One turn moves each row of this set onto another row. After a few examples, where does it send each row asked below?
pevat: 1.24; -3.75; 1.51; 0.52; 2.80; -3.16; 2.41; -0.21; 1.12; 0.17; 0.51; -0.70; -4.15; 0.48; 2.23; -1.72; -0.89; 0.78; 0.62; 3.14
sinep: -0.20; -0.98; 1.66; -0.53; 0.17; 0.35; 1.44; -2.65; -0.51; 2.16; -0.44; 0.71; -0.49; 0.41; -3.66; -1.83; -1.53; 1.81; -0.96; 2.84
Sivi: 1.26; -2.55; -2.38; 1.20; 1.24; -1.45; 1.94; -0.14; -0.24; 3.13; 0.29; -0.35; -2.27; -2.17; -3.38; -2.07; 0.18; 3.46; -0.62; 2.34
Bar: 0.12; -2.67; -0.48; 2.64; -1.05; -0.66; 0.89; -1.67; -0.03; 1.25; 0.59; 0.19; 0.31; -0.73; 1.21; -1.92; 0.00; 3.34; 2.20; 0.02
raba: 0.14; -2.48; 1.94; 0.41; 0.67; -0.71; 1.66; 1.17; -0.26; 4.84; 0.10; -2.44; 0.43; 0.42; 2.55; -0.12; -1.11; 2.14; 0.50; 3.49
kef: 1.84; -2.95; 1.18; 0.90; 2.07; -1.11; 2.96; 1.17; -0.73; 5.91; 1.54; -1.94; -1.37; 0.32; 2.11; 0.07; -1.65; 1.49; 0.64; 1.95
zotef: 1.07; -1.69; 2.85; 1.77; 1.15; -2.40; 1.94; -1.01; 0.56; 1.27; 0.35; 1.29; -1.87; -2.33; -0.28; -2.85; 0.29; 3.49; -2.38; 1.96
budib: 2.04; -3.63; 2.07; 1.76; 0.58; -1.59; 0.61; 1.58; -0.28; 2.94; 0.75; -2.85; -0.08; 1.20; 0.77; -1.32; -0.52; 1.83; -0.34; 3.93
gazin: 0.09; -2.78; -1.34; 2.04; 2.48; -1.74; 1.79; -0.74; 0.48; 3.26; 0.14; 0.13; -3.86; 0.91; 3.30; -1.31; -2.70; -0.49; 1.51; 2.81
volo: -0.87; -2.32; -0.77; 0.77; 0.54; 0.02; 2.07; 0.14; -0.28; 1.89; 0.48; 0.53; -0.06; 0.67; -3.48; -2.39; 0.06; 4.01; 0.76; 2.99
Zegu: 0.77; -1.78; 2.63; 2.04; 1.71; -1.93; 1.06; -1.41; 0.91; 0.67; -1.30; 0.55; -1.39; 0.96; 3.16; -1.84; -0.83; 2.84; -0.71; 3.93
lus: 1.14; -2.11; -1.28; -0.70; 1.01; -0.63; 2.08; -0.68; 0.17; 4.64; 0.18; -0.55; -2.65; -2.55; -3.47; -1.02; -1.62; 1.38; 0.26; 0.65
pup: 0.75; -2.69; 2.99; 1.22; 2.67; -1.02; 1.89; -2.29; 0.12; 3.82; 0.32; 0.86; -0.87; 0.20; 3.20; -1.09; -2.44; 2.21; -1.72; 2.71
vul: 1.95; -0.67; 1.16; 2.14; 1.53; -1.36; 2.87; -1.00; -0.89; 0.76; -1.76; 0.96; -3.96; -0.46; 2.50; -1.87; 0.04; 2.79; -1.42; 1.75
tedo: 1.10; -0.70; -0.56; -0.84; -1.20; 0.87; 1.02; -0.78; -0.83; 4.76; -0.81; 0.61; -0.52; -1.50; -1.77; -1.52; -1.70; 1.68; 0.57; 0.10
kuleg: 2.38; -2.58; 1.58; 0.00; 0.55; -0.30; 1.61; 1.41; -0.32; 3.97; 0.01; -3.00; -1.50; 0.12; -2.90; -1.86; -1.23; 0.82; -0.20; 1.64
bub: 1.03; -3.30; -1.77; 1.85; 0.93; -0.17; 1.61; -1.69; -0.86; -0.91; 0.52; -1.32; -2.81; -0.59; 2.55; -1.73; -0.50; 2.75; 0.91; 1.38
fuzen: 1.69; 0.47; 0.77; -0.01; 2.62; -2.93; 2.25; -0.03; 0.77; 3.79; 1.49; 1.74; -3.32; 0.07; -1.33; -2.16; -0.52; -0.34; 0.47; 3.16
Lop: -0.04; -4.43; -0.62; 1.87; 2.18; -2.22; -0.02; -1.60; 1.02; 2.80; 0.55; -1.53; -1.62; 0.35; 1.36; -1.26; -2.93; -0.52; -0.02; 4.39
naf: 1.68; -2.27; 1.72; -0.38; 0.29; 0.99; 2.51; 0.59; -0.92; 4.64; -0.02; -2.57; -0.42; -0.10; -1.13; -0.79; -1.36; 2.07; 0.87; -0.09
fevu: 0.96; -0.65; 0.45; -0.19; -0.21; 1.13; 1.87; -3.53; -1.40; 3.95; -0.47; 0.99; -0.55; -0.62; -1.65; -1.02; -1.61; 2.31; -0.44; 0.51
Galip: 2.51; -1.65; -1.33; 3.11; 1.56; -2.13; 1.82; -0.11; 0.19; 0.97; 1.05; 0.83; -3.11; 1.06; -1.38; -2.39; 0.47; 2.62; -2.23; 2.08
Nese: 0.56; -2.45; -1.64; 0.80; 0.29; 0.08; 2.21; -3.14; -1.02; 4.29; -0.28; 0.07; -2.68; -1.64; -2.45; -1.18; -2.18; 0.85; -0.18; 0.37
nupa: -0.15; -0.74; -2.31; 0.73; 2.80; -1.06; 3.84; -0.13; 0.05; 4.17; 1.37; 1.65; -4.15; -0.43; 0.55; -1.09; -1.27; 1.28; -1.95; 1.95
taraf: 1.85; -2.24; -0.25; 0.31; 1.82; -2.87; 2.08; -0.47; 0.68; 2.32; -0.72; -0.52; -4.14; -0.40; 4.02; -1.12; -1.07; -0.11; 1.58; 2.25
kot: 0.56; -2.67; 0.86; 0.48; 0.99; -0.88; 2.21; 0.08; 0.46; 2.59; -0.03; 0.28; -1.98; -0.29; -5.12; -1.83; -0.92; 2.12; 0.19; 1.16
kog: 1.06; -2.69; 0.09; 1.28; 1.68; -0.40; 1.30; -2.39; -0.09; 2.00; 0.85; -0.16; -1.09; 0.19; 4.99; -1.08; -2.02; 2.64; 1.40; 1.72
luze: 0.77; -2.78; 2.80; 0.89; 0.95; -1.72; 1.63; 0.06; 0.35; -0.21; -0.08; 0.40; -2.13; 1.98; 3.46; -2.33; -0.87; 1.49; 0.98; 2.73
Bisu: 0.68; -2.36; -0.70; 0.79; 0.75; -0.74; 1.45; -2.54; -0.27; 2.37; 0.31; -0.26; -2.38; 0.24; -4.87; -1.80; -1.72; 0.56; -0.12; 2.22
gor: 0.07; 0.55; -2.59; -0.67; 1.03; 0.34; 2.19; -1.07; 0.10; 3.21; 1.20; 0.82; -0.41; 1.36; 1.75; -0.04; -0.48; 2.69; 1.27; 2.01
Gerim: 2.39; -3.88; -0.05; 3.81; 1.28; -1.62; 0.62; -2.32; -0.11; 4.00; -0.20; 0.01; -1.37; 0.68; 2.87; -1.08; -2.08; 0.99; 0.40; 1.02
lon: -0.24; -0.61; -0.66; -0.92; 0.39; 1.53; 2.26; 0.20; -1.71; 4.29; 1.45; 1.82; 0.11; 0.07; -1.27; -2.70; -0.87; 2.95; -0.05; 2.23
Zelu: 0.69; -3.24; 0.90; 0.29; 0.44; 0.49; 2.55; 1.48; -0.85; 5.05; -0.26; -2.70; -2.01; -0.75; -1.72; -1.55; -1.95; 0.48; -0.21; 0.59
bobel: 1.36; -3.73; 0.16; 0.63; 2.27; -1.90; 0.80; -0.98; 1.05; 0.04; 1.41; 2.33; -4.06; -1.78; -0.92; -0.69; 0.19; 1.88; 1.31; 2.72
tolev: 1.35; -1.51; 0.12; -0.94; 0.09; 0.60; -0.14; -0.89; -0.64; 1.71; 1.48; 3.75; -2.03; -1.37; 2.14; -1.12; -0.73; 1.13; 1.38; 1.96
vafe: 0.98; -1.90; -0.91; 0.52; 1.03; -1.50; 0.85; -0.66; 0.55; 2.83; -0.80; 3.13; -4.53; -2.67; 1.06; -0.24; -0.38; 0.50; 1.39; 2.05
rapu: 1.52; -4.35; 1.58; 2.75; 1.67; -2.00; 2.26; 2.06; -0.51; 4.58; 0.59; -2.23; -2.62; 0.28; 0.82; -1.23; -1.25; 0.88; -1.03; 2.97
rabet: 2.34; -2.21; 1.08; 1.19; 3.61; -2.97; 1.15; -0.67; 0.96; 1.19; 1.28; 0.04; -3.52; 1.31; 1.46; -2.39; -1.53; 0.18; -0.63; 4.83
sasut: -1.28; -1.17; -1.94; 0.38; 1.24; -0.45; 2.10; -0.10; -0.21; 0.53; 0.00; -0.47; -3.27; 1.93; 1.75; -1.54; -1.38; -0.04; 2.42; 3.63
Tuti: 1.81; -0.63; -2.08; 0.42; 0.72; -0.32; 2.29; -0.01; -1.51; 5.62; -0.02; 1.49; -2.12; -1.86; -1.30; -2.32; -0.47; 2.31; -0.82; 1.42
Pira: 1.30; -1.69; 2.17; 0.91; 2.96; -2.44; 1.03; -1.63; 1.25; 3.22; 0.19; 0.20; -0.61; 2.71; 0.93; -0.49; -1.86; 0.76; 0.73; 4.72
Ged: -1.88; -1.88; -2.30; -0.47; 0.65; -0.55; 1.41; -0.48; 0.26; 3.57; 2.14; 0.10; -1.58; -0.89; 0.94; -1.93; -2.14; -0.55; 2.38; 2.37
dibom: 0.24; -2.05; 1.46; -0.68; -0.75; 1.26; 1.14; -0.25; -0.60; 2.35; 0.48; 0.77; 0.17; -0.33; -3.06; -2.67; -1.50; 2.59; -0.66; 1.01
zopal: -0.78; -2.96; 1.51; 0.81; 0.17; -0.37; 0.54; -0.15; 0.32; -0.21; 0.25; 3.85; -2.05; 0.08; 0.12; -1.41; -0.19; 1.89; 1.65; 2.81
belin: 1.21; -2.17; 1.03; -0.44; 0.58; -1.09; 1.21; -0.61; -0.38; 1.51; 0.12; 0.13; -2.11; 0.07; 5.36; -2.06; -1.61; 0.70; 1.02; 2.15
bepo: -1.15; -1.68; -1.39; 1.09; -0.42; -0.23; 0.52; -0.62; 0.53; 0.00; 0.07; -0.11; 0.04; 0.33; 0.54; -1.85; -0.01; 3.69; -1.71; 3.39
nar: 1.61; 0.62; 0.82; -1.30; 3.13; -0.76; 2.76; -0.51; -0.58; 1.23; 1.15; 0.84; -3.94; 0.82; 1.63; -1.99; -1.04; 0.43; -0.55; 3.97
niva: 0.53; -2.32; 2.59; -0.56; 0.10; 0.50; 1.97; 1.06; -0.28; 3.81; -1.00; -2.81; -0.43; -0.67; -1.83; -1.31; -1.11; 2.23; -0.62; 1.96

tolev goes to vafe
rapu goes to budib
sinep goes to fevu
Where do these go?
kuleg goes to niva
kot goes to dibom
belin goes to taraf
Bar goes to Ged
volo goes to lon
bub goes to sasut
rabet goes to Zegu
Lop goes to Pira
gor goes to nupa

